The rows of T fall into 3 groups, and each row is roughly a mix of its group's hidden directions; some rows fit no group.
T:
-4; 21; 4; 3; -2; 24; 20; 7; 8; 11; 5
-9; -13; 10; 26; -5; 8; 4; 17; -3; -9; -13
-8; 12; 7; -28; 10; 2; -7; -17; -12; -5; 6
-5; 31; 12; 16; 2; 4; 2; 7; -9; -8; 5
-10; 1; -4; -22; -7; -23; 7; 4; -20; -2; -6
-18; -5; -5; 11; 10; -4; 5; 1; 10; -14; -26
1; 7; -10; -6; 9; 4; 0; -7; 18; -22; -23
23; -15; 5; 10; -1; 17; 8; -1; 14; 4; -15
0; 14; 3; -5; -22; 19; 15; -7; 10; 3; 16
7; -14; 18; -8; -10; 14; -6; 10; 25; -1; -2
8; -9; 4; -13; -23; -4; -11; -7; -21; -5; 13
-9; 11; -10; 8; -5; -14; 2; 15; 24; 16; -4
21; 1; -2; -12; 2; 0; 0; -9; 4; -22; 22
-24; -8; -6; -19; -10; 16; -2; 6; -8; -6; 11
-5; -9; 8; 4; 15; -15; 3; 8; -16; 0; 27
2; -24; -4; -13; 14; -15; 10; -1; -3; 10; -17
-6; -10; 9; -6; 9; -17; 11; 22; -13; 10; 13
10; 11; 12; 4; -5; 2; 4; -6; -24; 25; -5
-5; 1; -3; -8; -9; 34; -4; 15; 2; -1; 10
-4; 6; 5; 10; -15; 17; 9; -4; -9; 3; -28
9; 8; -7; -8; -18; -6; -8; 22; -6; 7; 20
4; -5; 0; -3; -7; 8; 20; -17; -22; -17; 5
7; 2; -13; -9; -7; 3; 11; -8; 3; -30; 16
12; 19; -7; 5; 2; 4; -7; 4; 29; -6; 12
19; -3; 16; -10; -2; 19; -4; 12; -9; -17; 7
2; 3; -19; 14; 8; 15; 20; -15; -14; 1; -6
20; -3; -8; -11; 4; -15; -13; -14; -4; -20; 9
17; 6; 1; 7; 25; -14; -5; 14; -5; -6; 15
11; -10; 4; 10; 2; 23; 14; -14; 2; 1; -20
-4; -2; 22; 5; -2; 5; 5; -11; 18; -6; -25
-15; 4; -1; -7; -7; 11; 0; 2; 0; -34; -6
-1; 12; -6; -14; -4; -22; -8; 18; -1; 16; -14
14; 25; -15; 2; 4; 3; 9; 10; -19; 6; -1
3; -6; -2; -13; 11; 7; -17; 1; 13; -1; 29
22; -3; -5; -10; -5; -9; 8; -10; -13; 25; 2
-3; -9; 15; -22; 2; 10; 12; 5; -18; -1; -17
-5; 4; 11; -5; 20; -6; -17; 0; 7; -10; 24
-7; -3; -12; 14; -13; -1; -9; -3; 17; 15; -23
-1; -23; 0; 3; 13; 1; -6; -29; -4; 1; -4
12; -4; -20; 2; 17; 4; 25; -9; -6; -4; 6
17; 8; -17; -8; 13; 5; 2; 0; -7; -10; 25
-2; 3; 7; -2; 8; -14; -12; 11; -4; 29; -16
13; 5; 8; -15; -21; -4; -7; -10; -22; -2; 10
1; -11; -20; 2; 18; 5; -10; -11; -12; 10; -19
7; 18; 7; -3; -7; -25; 1; 15; 15; 9; 7
0; 14; -6; -9; -4; -5; -7; 11; 4; -23; 25
-23; -6; 4; -14; 3; 18; -3; 7; -4; -15; 17
-2; -13; -10; -5; -3; -13; -17; -1; 6; 23; -18
-12; -14; 11; 4; 9; -11; 0; -20; -21; 2; -12
-3; 1; 13; -15; 9; 12; -4; 11; 0; -22; 21
-11; -13; 12; 7; 15; 21; 6; 3; -19; 3; -11
29; 11; 1; 7; 10; -6; -17; -2; 9; 14; 3
-5; -16; 10; -3; 23; -13; 2; -12; 7; -16; 13
-11; -12; 19; 8; 2; 2; 2; -10; 14; -5; -26
-7; 7; 1; -5; -11; -10; 24; -20; 10; -1; -16
-7; 0; -10; 13; 13; -8; -11; -17; 6; -5; -26
-5; 23; 7; 3; 5; 5; 17; 11; -2; -24; -6
-19; 6; 25; -4; -15; 11; -6; -7; -10; 9; -5
-1; -6; 0; 30; 2; 10; 8; -23; -2; -2; 5
-8; -1; -32; 4; -7; 13; 1; 2; 13; 4; 13
-13; 0; 11; -1; -11; -15; -5; 25; -15; -6; -10
-4; -18; 22; 8; 5; 0; 0; -7; -10; -8; -24
-10; 14; 2; 18; 8; -2; -10; 3; 12; 9; -25
18; -13; -3; -9; -11; 3; 18; -8; -11; 8; 20
5; -15; -11; -6; -25; -4; -3; 2; 2; 17; 17
-1; 14; -8; -12; -4; -19; -2; 5; -12; 8; -26
6; -13; 13; -5; -18; 6; -17; 23; -8; -4; -6
14; -4; -2; -8; -1; -31; -13; -4; 6; -12; 8
4; -22; 4; -14; 1; -10; 8; -1; -22; 15; 9
5; 4; 19; -1; 9; 2; -5; -5; -23; 0; -24
26; 5; -17; 5; 1; 16; 14; 8; -5; 9; -5
14; 3; -2; 0; 22; -22; 5; 8; 5; -8; 18
-6; -27; 12; 6; 11; 5; 1; -12; -16; 4; 11
-15; -10; -22; 9; 3; -6; 0; -14; 23; -1; -4
-9; 14; -4; -19; 4; -3; 18; -4; -24; -8; -5
-15; -18; 9; 15; 1; -7; -3; 5; -13; 23; 0
-3; 0; -17; -1; -28; 10; -16; 10; 5; 6; -10
9; 21; -14; -8; -5; -11; 0; 8; 8; -18; 16
16; 14; 2; -4; 4; -17; -13; -11; 5; -7; -24
0; -2; -3; 17; -3; 17; -12; -14; -8; -22; -14
-8; 0; 5; 7; -2; -5; 26; -19; 2; -7; -20
-13; -14; 23; 1; -18; 16; 5; -1; -11; 4; -4
-3; -8; 28; -18; -3; 4; -13; 9; 13; -8; -1
27; -2; 3; -20; 0; -10; -4; 18; 4; 7; 2
15; 1; -24; -9; 4; 12; -11; -12; -12; -14; 6
-4; -12; 14; 19; 23; -2; -12; -5; 4; -12; 9
-2; 9; 3; 33; 6; 3; 4; -5; 5; -4; 18
16; 2; 2; -3; 4; 6; -19; -1; -25; 12; -14
3; 6; -12; 4; 13; -9; -6; -20; 14; -7; -23
-12; -28; 16; 0; 10; 12; 10; -2; -9; 1; -8
2; -22; 12; -6; -12; 6; -13; 4; -24; -8; -1
6; -3; 14; 30; 13; 14; -3; 8; 4; -8; -4
0; 17; -4; -20; -21; 2; -14; 17; 5; -1; 2
2; -26; 7; -14; 20; 1; 11; -9; -9; -3; -9
17; 4; -1; -6; 1; 4; 2; -6; 27; -21; 9
-10; -17; 10; -9; -8; 17; -15; 4; 19; -2; 11
9; -20; 2; -29; 8; -4; 13; 8; -2; 2; 1
-15; -4; -2; 4; -8; -12; 4; 17; -11; 21; 18
-18; -12; -6; -27; -6; -2; 14; -1; 2; -10; 11
-15; -7; -19; 3; 6; 14; -6; 7; -21; -4; 17
19; -6; -19; -7; -7; -7; 16; -6; 15; 11; -12
-21; -11; -11; 5; 6; -8; -10; 4; 15; -17; -15
-9; -10; -5; 5; 2; 25; -2; -18; -6; -5; -21
-12; -9; -5; 4; -11; 15; -11; -3; -17; 9; -23
12; -9; 9; -4; -5; 25; -10; 5; 6; -20; -13
18; -1; 7; -14; 12; -21; -13; -5; -15; 6; -6
2; 2; -7; -2; -6; 28; -5; -16; -16; -3; -16
11; -3; -4; 11; -4; 32; -8; -3; -8; 11; -11
19; 17; -4; 6; -6; 19; 9; -17; 11; -4; -8
10; -4; -1; -11; -13; 0; -7; 32; 10; 5; 9
-13; -26; 8; 4; 18; -8; 8; 14; 6; 8; -1
-9; -5; -19; -1; -10; -14; -10; -24; -12; 6; -4
-5; 16; 23; 24; 6; -3; -8; 1; 5; -7; -9
2; -5; -15; 16; 4; 5; -26; 2; -10; 12; 13
-17; 16; 10; 17; -11; 7; -14; 18; 6; 6; 1
-2; -2; -20; 4; -6; 4; 25; -13; -14; 4; -14
14; -15; 5; -11; -7; -12; -9; -5; 6; -22; 16
-1; 9; 22; 5; -12; -14; -5; 3; -3; 2; -26
-4; -33; -7; 1; -12; 8; 15; -2; 10; 2; 2
6; 4; -17; -7; 8; -5; 0; -9; -25; 2; 22
-1; 3; 5; 6; 16; -31; 2; 13; 14; 5; 0
23; 4; 8; -14; -5; 21; 6; 3; 12; 10; 12
15; -4; 12; -13; 20; -7; -17; 13; -8; -5; 11
-5; 2; 1; 29; 12; 0; -14; -19; 3; 6; -6
13; 15; 5; 22; 0; -1; -10; 25; 5; 3; 1
3; -21; 6; -5; -11; 18; -1; 12; 4; -14; 19
-14; -23; 21; 2; -8; 5; 12; -8; 4; -5; 12
15; 11; -5; -11; -1; -11; 1; -28; -2; -11; 12
11; 11; -1; 13; 9; 2; 11; -8; -23; 2; -22
2; -8; 0; -8; 28; -10; -2; -10; 0; -3; -23
Here is one row of each group, with its name. Which group are the others in?
-15; -13; -18; 10; 16; 22; 7; 2; -4; 2; 6 => S
0; 19; -14; -14; 6; -3; 3; -24; 6; 5; 15 => U
4; 15; 16; 10; 0; 14; 25; 6; -11; -5; 8 => M

0; 22; -6; -2; -6; -10; -2; 7; -21; 23; -2 => S
-11; 1; 14; -22; 6; 12; -1; 12; -6; -20; -10 => M
3; 13; -7; 9; 0; -8; 23; 5; -21; -2; -18 => U
-17; 4; 6; 2; 0; -13; 7; 30; 0; 10; -11 => M
10; 18; 1; 0; 21; -27; 4; 1; 8; 2; 2 => S
18; 18; 15; -10; -9; 6; -10; -4; 9; 12; -14 => U
-1; -5; -7; 0; -7; 21; 3; -17; 12; -19; -18 => M
16; 15; -14; -7; -18; 2; -18; 0; 8; -5; -14 => S
-8; 18; -3; -1; -16; -17; 2; -6; -11; 24; 0 => S
-12; -4; -2; 24; 10; -16; 10; -9; -18; -8; 3 => M
5; -6; -18; -9; -15; 20; -6; -8; -13; -7; 16 => S
